One vector is turned by the same rotation once a step. Each row is the vector after some number of steps, and that number follows the row.
The counts run from 0 to 778.
[131  84 107 163  88 129 139 126 171 170 128 107 135 122 132  94 126 134
 135  85 141 109 184 141 178 144 137 179 139 147 136 149 129 124 159] -> 751
[146  90 100 212 137 122 148 158 149  99 146 139 118 124 183 108 138 155
 156 167 152 133 125 129 120 166 120  95 129 145 149  96 151 107 165] -> 656
[131 148  97 177 113 109 137 152 161 136 131  54 105 111 172  85 118 113
 120 175 144 114 147 110 128 167 153 114 107 167 143 128 141 105 144] -> 53
[112 124 109 160  86 130 170 142 142 124 124  93 114  89 108 174 137 127
 150  63 138 163  73 109 159 104 121 136 109 141 138 140 143 127 149] -> 768
[ 79 125 118 146 135 152 132 104 106 135  80 186 182 142 100 101 159 161
  81 154 119 105 162 154  93 106  93 145  94 124 106 119 135 134 146] -> 392
[126 153 116 121 169  97 141 125 191 152 113 142 119 150 129 137 132  78
 110 170  83 113 114 164 140 137 160  93 147 147 121 153 135 111  66] -> 72
[146 109 139 126 113 105 141 102 123 144 108 169  68 136 107 149 148 103
 151 135  84 146 108 120 138 113 158  68 120 107 111 163 148  86  98] -> 421
[137  90 141 150 125 121 124 123 145 178  81 165 109 159  86 101 122 117
 145 151 110 110 190 146 134 153 104 112 141 138 105 172 159 116 111] -> 151
[ 98 109 186 124  96 150 142 123  80 132  97  99 107 159 132 146 151 169
 108  63 137 136  93 130 102 117 122 145  68 119 114 155 107  99 137] -> 387
[124 182 102 153 106 134 128 131  99  95  78  87 140  80 134 111 112 121
 139 134 145 154 107 107 133 123 114 130 126 170 174  93 119 158 153] -> 689
[140 147 134 121 105 143 154 123 139 155 137  76  67  74 125 156 112 131
 131  94 153 161  80 114 162 137 147 111  89 103 117 120 115 115 148] -> 440
[182 146 135 143 132 130  95 140 110 133 151  83 161  96 166  94  96 140
 148 185 155  85 147 116 113 182 119 151 132 141 167  99 119 135 136] -> 178
[155 125 168 104 137 160 152 121 151 182 120 123  69 127 118 132 113 122
 116 134 136 105 100 152 134 181 117  59 145  84  97 133 110 118 111] -> 441
[104 149 142  84 100 154 174  96 121 140 147 130 117 125 143 144 144 153
  93 111 151  99 133  85  90  92 116 108 120 114  63 137 119 118 156] -> 757
[114  81 140 103 118 151  91 145 118 115 107 170 140 127  79 135 121  90
 135  82 121 158 136 140 169  98  95 154 182 153 144 141 131 176 106] -> 243
[107 149  81 148 151 140 140 128 166 129 140 151 190 110  88 152 133 143
 111 119 120 117 117 171 142 108  97 171 153 120 121  82 154 164 141] -> 102
[142 159 125 133 165 147 139 113 113 117 108 196 133 168  98 141 144 143
 123 162 100  80 116 147 109 150  69 103 148  90 110  98 148 144 131] -> 30
[104 171 169 105 125 159 107 138  97  95 143 118 135 122 145 141 110 133
 122 154 137  64  74 146 122 158  92 130 133  87 150 144 131 168 103] -> 50
[142 145 108 138 102 156 140 135 144 188 103  82  94  91  90 121  96 112
 121  95 147 169 134 115 172 136 123 119  92 141 115 101 120 128 155] -> 169
[125 147  74 169 132 119 152 134 151 129 101  76 159 109 154 117 145 127
 103 110 127 164 112 138 116 123 158 129 115 191 157  92 114 128 137] -> 90
[104  87 112 161  99 133 114 103 115 105  97 161 159 104 103 137 155 125
 158  94 112 126 113 149 160 106 155 185  99 155 173 148 146 144 118] -> 767
[ 99 151 159  74  95 158 136  94  91 112 133 184 106 123 110 148 144 112
 117 141 136  97 133  95 115  78 121 122 132 103  77 129 123 143 155] -> 138
[102 176 169  88 121 134 133  97 141 133 110 124 116 129 143 100 118  99
 101 163 131  53 125 141 133 144 145 130 141 147 123 181  94 145 111] -> 325
[144 160 145  81 126  78 121 107 104 108 133 153 150 186 138 172 153 132
 137 107  61 108 129 122  96 112 128 142 133  75 141 155 140 105  83] -> 213
[121 120  95 165 100 123 147  83 117 131  83 185  97 108 122 112 155 126
 151 112 121 144 149 124 168 124 174 124 110 142 124 125 111 103 181] -> 293
[109 120 139 142 157 154 177  92 110 129  82 176 161 131 152 134 168 146
  88 148 130  93 105 169  99 128 161 111 119 175 129 111  87 141 137] -> 637
[137 132 177 108  93 164 123 130  92  95 147  99 130 106 175 126 125 118
 131 135 173  91 100  95 106 115 130 140 154 195 144 152 101 151 135] -> 507
[ 89 142 131 108 169 155 118 135 143 158 131  84 132 121 117 118 110 157
  59 136 148 136 105 155  93 127 105 108  78  95  96 107 106 159 120] -> 445
[110 138 115 158 151 115 140 123 158 155  97 137 147 146 126 107 133 100
 127 162 106 114 158 151 145 129 193 176  95 198 106 138 122 110 112] -> 272
[115 123  83 173 117 110 125 182 155 139 166  73 147 144 124  94 121 147
 114 140 146 140 182  95 105 119 110 137  79 143  85 122 166 106 146] -> 136
[105  91 133 148 115 119 165  65 125 139  89 180 153 122 152 113 158 168
  94 136 135  98 135 183 117 132 137  93 128 113 151 139 102 120 134] -> 475
[148 138 144 117 145 145 117 162 104  87 145 109  81  93 158 129 104 110
 154 155 151 155  75 110 128 134 136  64 167 138 151  97 108 138 131] -> 436
[115 138 113 164 129 134 132 166 184 116 139 115  97 118 138 126 112  72
 165 148 138 106 119 121 173 133 137 153 157 178 114 137 149 149 131] -> 144
[126 118 142  97 171 117 135 128 166 136 143 165 134 148 141 151 133  74
 132 135  87 108 130 157 152 109 186 148 163 162 102 151 117 120  87] -> 363
[113 100 124 132 128 135 138 165 157 137 163  78 161 153 129 115 153 150
  90 152 138 158 133 113  49 118  92 104 101 145  94 135 147 119 106] -> 245
[110 149 128 108 129 145 162  98 150 144 130 187 151 140 101 145 134 115
 103 142 111  61 144 151 135 124  71 120 178 112  90 137 145 141 143] -> 758
[157 163 158 116 101 168 158 102 108 149 124 110 120  97 114 116 125 151
 102 176 152  79 122  97  93 152  96 108 123 134 101 112 107 137 155] -> 158
